128 stands for zero in the data rows.
Some points, one per row:
[97, 108, 163, 140, 124, 85, 103, 142]
[160, 192, 137, 113, 129, 234, 44, 147]
[101, 133, 115, 120, 101, 94, 156, 149]
[147, 156, 138, 105, 91, 141, 233, 138]
[116, 125, 148, 98, 97, 103, 165, 126]
[36, 58, 110, 170, 148, 101, 219, 161]
[138, 106, 185, 87, 150, 129, 158, 112]
[230, 208, 186, 109, 133, 255, 0, 136]
[193, 131, 172, 84, 182, 207, 45, 174]
[114, 86, 199, 153, 154, 114, 130, 139]
[144, 112, 131, 134, 127, 159, 111, 109]
[196, 222, 133, 152, 93, 231, 18, 72]
[93, 65, 148, 198, 181, 77, 126, 143]
[97, 150, 82, 142, 147, 73, 177, 146]
[106, 114, 99, 141, 133, 75, 194, 77]
[157, 195, 137, 129, 66, 255, 48, 104]
Then 14 other points, each followed by its number:
[122, 119, 127, 123, 127, 64, 208, 129] 0
[107, 141, 118, 156, 132, 122, 143, 130] 1
[102, 102, 89, 162, 125, 88, 164, 93] 2
[119, 79, 134, 77, 115, 91, 224, 140] 3
[161, 86, 139, 157, 141, 71, 187, 120] 4
[117, 126, 81, 112, 93, 116, 165, 105] 5
[203, 202, 120, 128, 91, 255, 0, 129] 6
[60, 107, 78, 139, 132, 49, 205, 154] 7
[161, 158, 148, 73, 124, 222, 57, 126] 8
[121, 81, 74, 164, 115, 27, 224, 121] 9
[125, 121, 94, 127, 110, 104, 142, 128] 10
[96, 125, 75, 117, 136, 146, 132, 154] 11
[117, 71, 208, 98, 168, 72, 82, 134] 12
[166, 219, 148, 58, 152, 255, 0, 168] 13
Which three of these numbered points are nearest to each point below, looking only along the 3 directions in which the first points spread most? Their numbers follow each, nearest first.
[159, 74, 179, 147, 164, 102, 74, 88] > 12 11 1
[99, 107, 74, 177, 67, 50, 255, 141] > 9 7 0
[115, 102, 117, 145, 98, 55, 127, 112] > 2 1 10
[241, 224, 170, 79, 163, 239, 0, 98] > 13 6 8
[183, 157, 97, 174, 72, 149, 182, 150] > 5 10 11
[94, 65, 89, 155, 153, 70, 201, 104] > 7 9 2
[152, 140, 81, 93, 108, 78, 171, 126] > 5 10 0
[49, 119, 75, 142, 125, 77, 231, 131] > 9 7 0
